Each run below is a few steps of one of 6 hidden systems, one row a step.
run 1, Z, 8 rows:
[[ -6   5  -5 -23   0  -2 -19  -5  -9  40 -18  40  17 -50  75  15   3  -1]
 [ 15  32  20 -49  22  19 -11  -6 -39  -5  47  20   9   7  38 -37   1 -23]
 [ 16  -5  67 -20   2  51 -12 -37  18  23   3  13   9  10   2   6  21  36]
 [-18   3   2   2  35   2  37 -32   0 -34  15  10  17  58 -25 -34 -11  37]
 [-43 -29 -20   2   1  30 -22 -19  29  19  -3 -12  -5 -13 -73  17 -14  17]
 [-22 -13 -63   4   2 -46  32 -19  23  -5  -2  33 -22   1  25  12 -35   2]
 [ 12   2 -11 -37 -23  -1 -51  24   1  -5  29 -10 -45 -41 -17  -6 -30 -42]
 [ 39   3  40  -1 -23 -32   0  -2  26  -7 -37  28 -15 -16  68   5  -4  30]]
run 2, G (8 x 18):
[[ 26 -11  30  25 -38 -29 -18  26  31 -39 -25 -26 -36   5 -39  -5 -16  10]
 [-10 -19 -15  49 -30 -47  11   3  26 -17 -53   7  -6   2   5  22  -9  28]
 [-36   2 -62  25  -2 -38  -6  29 -22  -7 -28  -2  14 -28   6   4 -11 -16]
 [ -6  -2 -39  -1   2  -1  12   9 -14  47   4  13   9 -32  50  36  15 -34]
 [ 13  28   2 -23  -1   8  -8   7 -52  -1  41   9  10   8  43 -12  19 -42]
 [ 29   3  65  -1  -9  42 -18   6 -11  23   7 -12  13   7   2   7  39  -7]
 [ -3   7  30  18   1  13  15 -26 -12 -36   2  -5  20  54 -20 -17  23  39]
 [-19 -13 -12  16  20  20   7  12  16  -6 -18 -44   3  -7 -68   3   3  24]]
run 3, D, 8 rows:
[[  9 -14  -5  30   4 -19  18  33  23  16 -35 -16  -5 -18  -3  18  -2  -2]
 [ 17  14  -8   8   4 -31   7  40 -11 -20 -23 -14  -2 -18  24 -11  -2  -5]
 [ -2   2   9  24 -11   2 -19  31 -18   8 -28 -19  19 -19  -2   8  23  -6]
 [  3  17   0  17  -7 -12  12   2 -32 -22  -7  -1  18  18  30  -1  24   7]
 [-12   5 -12  10  -9  22 -10   3 -27  -9  12 -30   8   7 -28   9  27  -7]
 [ -1  -5 -18  15  -2   0  35 -20  -2   3   6   3   3  25  16  24  22   4]
 [ 10   3 -25 -13  -1   7   6   8  -3 -13  27 -30 -27  -4 -19   7   2 -18]
 [ 14 -19   6  17  -7  -2  22   2  27  25 -12   0  -9   0   8  31   8  -1]]
run 4, R, 8 rows:
[[-41   4 -15 -14  10  19 -39  -5 -21  -5   7  -1  19 -13 -39 -20 -12   2]
 [-18 -20  13  16 -25   2 -14 -32  20  22 -23  32   9  -2  15  26   3  25]
 [-25  13 -51 -22  -9   6 -17 -19 -23 -31  14 -12 -11 -16  -4   2   3  12]
 [ 16 -17  19  -8  -9  12 -12   0  40  30 -29  -1 -16 -40  10  27  -2  22]
 [ 15  23 -16 -30 -18 -10  -4 -17 -24 -38  32   7 -22   8  36 -10   2  -5]
 [ 13  -5  35 -21  28  18 -18  27  27  19 -19 -13  -1 -39 -20 -20 -19  10]
 [  5   8  14  -4 -12 -21  11 -29 -11 -10  22  48   5  40  49 -12  -6  -4]
 [-29   2 -16 -20  43  24 -17  18  -5   8   3 -17  15 -28 -49 -28 -23  -2]]
run 5, P (8 x 18):
[[ 16  -5 -18 -19  31  13  34   4  27  24  -3 -16 -15 -27  10  17   2   9]
 [ 28   1   9 -15  26  -5  18  34  14  17  11  -6 -14 -13   9 -11 -19 -30]
 [ 21 -12  47  12  -1  -4  -4  20  20  27  -6  15   1   6   2  -3 -10 -20]
 [  2   1  26  28  -6 -27   1  13 -12  -9  -3  19  16  34   6 -19  -7 -14]
 [-33 -11   1  33 -14  -4 -19  -2 -11  -1 -16   5  22  15 -27   1   2   3]
 [-26  -2 -42  11 -18 -10   2 -22 -17  -8   8  11   2  11   9  17   7  -2]
 [-13   4 -28 -19 -13  14 -28  -3 -13  -6  16 -15 -15 -24 -14   9   3  -7]
 [ 21   3   4 -24 -17  13  -2 -19   7  -2  10   0 -22 -13  29  19  13  11]]
run 6, R (8 x 18):
[[ 25  -4  26  -1  -6  22  12  -8  15   6  -7 -15  -8   0   6  20  24  20]
 [ 17  11   2 -14   4   4  17 -10  -4 -34  20 -14 -15  20  -2 -11   5  13]
 [ 13 -10  20   0  20  -2  17  10  33   3 -11  -5  -9   1 -17 -11 -19  12]
 [  1  -2 -13   4   1 -24  21  -5   1  -9  19  21  -8  27  12 -10 -19 -17]
 [-11  -9  -8   4  14  -3  -8  25   5  17   2  -7  -1 -15 -27  -7 -19 -25]
 [ -1  -7   8  20 -28 -14  -8  -3  -8  11   4  23   4  16  17  14   5 -22]
 [-16   9  -9   4  -1   8 -24  17 -26 -14  -3 -23  13 -12 -24  -8   9  -4]
 [  4  -7  22  21 -12  -2   2  -5   9   9 -29   9  12   1  19  17  17  22]]
run 7, P (8 x 18):
[[ 11   5 -19   4  -9 -12  24  -9   5 -30 -11 -18 -17   2  13  11  14  29]
 [  0   4 -16  -5  15   3   1  24   4  -5 -22 -33  -4 -38 -13   1   1  14]
 [ 13  -3  -8  -4  13  -3  23   8  13  27 -11   5  -1 -21  37  19   7  -3]
 [ 10  10  11  -9  19  -1  -7  33 -14  13  10  -3   6 -13   6 -20  -8 -33]
 [  6 -10  39  11  -7  12  -5  -6   7  30   0  21  13  14   9  10   9  -9]
 [ -5  10   7  12   0 -12   4   4 -27 -22  18   6  12  37  -5 -23   1 -17]
 [-23 -16   1  19 -14  18 -12 -15   4   6  -8  -5   9  10 -36  17  11  13]
 [ -5   4 -41   2 -11 -15  20 -13 -10 -24  16  -2 -15  17  13  10   3  -5]]
run 8, Z, 8 rows:
[[ -9 -10  12 -13   6   4 -37  18  11  19  10  10  -7 -19 -31 -18 -34 -26]
 [ -2 -11  17  10 -15 -29  -2 -14  17  12 -14  49   2  11  36  -1 -20   4]
 [-12  12  11 -10 -16   1 -42   0 -27 -24  26   8   2  13 -20 -28 -12 -20]
 [-10  -9  17   9 -29   6 -18 -31  10   5 -27  20   6  -4  19  24  15  38]
 [-21  21 -33 -15  12  -5   1 -10 -34 -42  19  -4   7  14  -5 -27  -3   8]
 [ -8 -12  -4 -16  -7  33 -22 -16  19  26 -14  -9  -6 -41  -5  30  12  24]
 [  4  14 -29 -17  31 -23  40  -7  -4 -21  12  14  -4  11  35 -21 -16   6]
 [ 10  -7  25 -27   4  36 -35  14  16  22   8 -18 -15 -35 -33  -1  -7  -9]]
run 9, F:
[[  7  25  10 -28  -1  13 -26   4 -43 -10  32   5   8   1  21 -22  10 -25]
 [  8   1  42  -6  -3  27 -15 -15   6  18 -24  10  18 -15  24   9  23  35]
 [-13  18  -7   2  25  -7  17 -10 -17 -45 -11  -5  20  21  -3 -32   0  40]
 [-29 -22 -15   2  21  26   0 -12  27  26 -12 -11   5 -17 -47  14  -7  22]
 [  6  -3 -39  -7  18 -25  50  -9  14  -5  24  13 -22  21  18   1 -21 -13]
 [  0 -10  18 -16 -13  26 -35  -1  -1  24  44   6 -14   6 -35   0 -11 -46]
 [ 32  -2  36   6 -28 -25   5 -12  16   1 -11  35 -11  14  56   9   1   6]
 [-21  15  17   6 -12  -3 -50  12 -35 -39  -6  -6  19   6 -32 -39  -5   4]]
run 10, F (8 x 18):
[[  5  -9 -15   9   1  13  32 -15  11   9   2 -13  -5  10   0  31  25  12]
 [  8   3  -7  -4  -7   8   9  -6  -7 -23  32 -19 -18  25 -24   0   7 -10]
 [ 22 -14  22   4 -24   5  -5  -2  27   5  -1  -7 -26  -1 -10  20   3   1]
 [ 19   9   9   6  -9 -24   1  19  -1 -34  -3  -7 -14  10   1 -17 -10  -2]
 [ -1  -8  14  10  -4   0 -21  27  10  12 -23 -12   2 -26 -20   2  -6  -4]
 [  5   6 -16  13  13 -26  24  22  -6  -3 -15   0   6  -6  27  -2  -2  -6]
 [-14   2  -4   3   9  19 -14  16 -21  19  11 -14  16  -7 -19   2  12 -26]
 [ 13  -1   1  10  -4   1  26  -8   0  14  -3   7   4   9  37  23  23   2]]
run 11, D:
[[ 16  -1   6 -20  -2   0 -36  50  -1  44   5   0 -12 -57  12   2 -17 -59]
 [ 32   3  64  19 -42 -29 -26  13  -3   9 -20  37   7   9  56   1   6 -14]
 [ -1  15  44  11 -31  -4 -50   6 -26 -60  -3 -16   3  26 -38 -38   3  16]
 [-50 -14  -6  42   9   6  16 -36   0  -8 -31  10  42  38 -32   3  14  54]
 [-39  15 -85 -28  41   0  28 -16 -25 -27  27  -8   3  -6  -4 -17 -11   5]
 [-15 -21 -41 -15   1  31  -1  -6   9  73  15   5  -4 -45  13  56  13 -34]
 [ 59  15  16 -35 -29 -18   4  -4   3  -6  32  20 -44  -5  75   8   1 -27]
 [ 36 -12  80   4 -41  29 -49  15  22  -2  -5 -28 -24  -1 -49   5  11   1]]
run 12, G:
[[ -4  -1   8 -22 -16   4 -30 -13 -10  11  40  31  -9  11   4  -8 -18 -36]
 [  1  -7  35 -10 -33  20 -42 -22   2   8  10  16  -6   2  -4   8   5   3]
 [-18   1  12   0 -20   8 -26 -32  -6 -26  -9   9   7   9 -10  -5   6  40]
 [-25  -4 -16  -6  11  16 -12 -10   8  -5 -25 -13   8 -29 -21   2  -1  39]
 [ -9   3 -34 -22  28  -1  22 -14  11   0  -3   5  -4 -21  17  -1 -12  24]
 [ 13   9  -5 -31  26  -2  -1  20   4   8  11   1 -10 -27  15 -19 -23 -15]
 [ 26  -2  38 -10   3  -6   4   2  16  17   5  27  -5   5  29  -9 -13 -10]
 [ -3   1  37  12  -6 -10 -22   8  -7  -8  -2  19  15  23 -13 -28 -15  -6]]

Which system made each run below?
run 13, 2 rows:
[[-27  -7  12 -10   9   9 -42  10  -8  11  32  17   9   7 -52 -34 -37 -40]
 [-11 -31  12  -4 -24  21  -6 -52  34  34  20  38 -15  20  -6  34  -6   5]]
 -> G
run 14:
[[-21  -5 -25  21 -14 -23 -13   7  -1 -20 -24  -5  -2  -9 -15   1  -9   9]
 [-11  -3 -42  -3   0  -8  -4  12   0   9  -4  -9 -11 -31   2  16  -5 -12]]
 -> F
run 15:
[[-18  21 -48 -12   3  -4 -18  20 -46   4  -1  -6  17 -42  34   5  13 -24]
 [ 22  13   5 -31   4  24  -1   0 -16  33  11   5   4 -32  59  20  29 -14]]
 -> Z
run 16, 2 rows:
[[-10 -17  21  22 -45  16 -31 -20  -1  11   3   5   0  18 -20  29  20  -5]
 [-14   6  -7  10 -31   1 -28 -10 -14 -46 -11 -22  -5   4 -27  -1  14  31]]
 -> R
run 17 (2 x 18):
[[ 10  11  39  17  -5 -21 -16  21  -7 -29 -32   1  15   8   1 -32  -7  18]
 [-17  10  -9  12  32 -21  20   6 -11 -13 -28  15  31   4  20 -25  -9  25]]
 -> R
run 18 (2 x 18):
[[ 21  21   5 -14 -14   4 -14  10 -21 -14 -19 -16  -2 -34  45   9  30  16]
 [ 17  13  36  -1  -7  34 -10   1 -19  -4  -7 -25  15  -1   6   5  44  18]]
 -> D
run 19 (2 x 18):
[[  4  13  58 -12  21   2 -19  -2  -5  -2 -15  32  30   6  22 -44 -13  23]
 [-32  -1  15  12  33   5  12 -22  -4   2 -10  32  44  32  -7 -29  -9  29]]
 -> P
run 20 (2 x 18):
[[-31  -8 -36   6   2 -10  -7  -6   9 -12 -25  -5  -1 -21 -20   4 -14  27]
 [  0 -10 -30   1 -16 -17   7  -7  15  11 -14  11 -16 -24  33  31  -1   4]]
 -> R
run 21, 2 rows:
[[ -9   4  21  -4 -20  13 -29 -26 -16   9  -8  27  20  -2  30   8  19  17]
 [ -4  14  11 -25  -8  23 -19 -28 -22 -28  25   2   0  15  -3 -16  11  17]]
 -> D
run 22 (2 x 18):
[[ 16   0   5 -14  32  19  37  -4   8  29   9   1   6   0  21   6  12   0]
 [ 14  12  15 -13  18   0   8  14 -13 -16  29  -4  -2  22 -10 -32 -10 -19]]
 -> G
run 23, 2 rows:
[[  1 -13  -6  14 -30 -37 -32  32  30 -14 -45  -9 -30 -44 -11   5 -30   8]
 [ 13  17 -16   2 -21 -51  -9  22 -18 -23 -23  18  -8 -23  63  -6  -9  -8]]
 -> R
run 24, 2 rows:
[[ 13  14 -16 -24  41  16   9  39  -2   9 -19 -41   1 -59   8  -5   7   6]
 [ 19   3  12  -9  51   1  35  30  12  39 -16   4  16 -22  36  -8  -4 -10]]
 -> Z
run 25:
[[  1  17  -8 -14  -4   3 -13   5 -33   1  11   5   9 -13  33  -1  15 -16]
 [ 13   7  30  -9   4  25  -6   3 -15  16   1  -3  15  -5  19   3  25  -1]]
 -> G
run 26:
[[ -6  -3  28  36 -37 -40 -40  17   5 -24 -70   9  11 -21  14  -5  -6  34]
 [-25  25  -9   7   0  -8 -30   2 -37 -53 -42 -17  30 -16   2 -25  15  52]]
 -> D
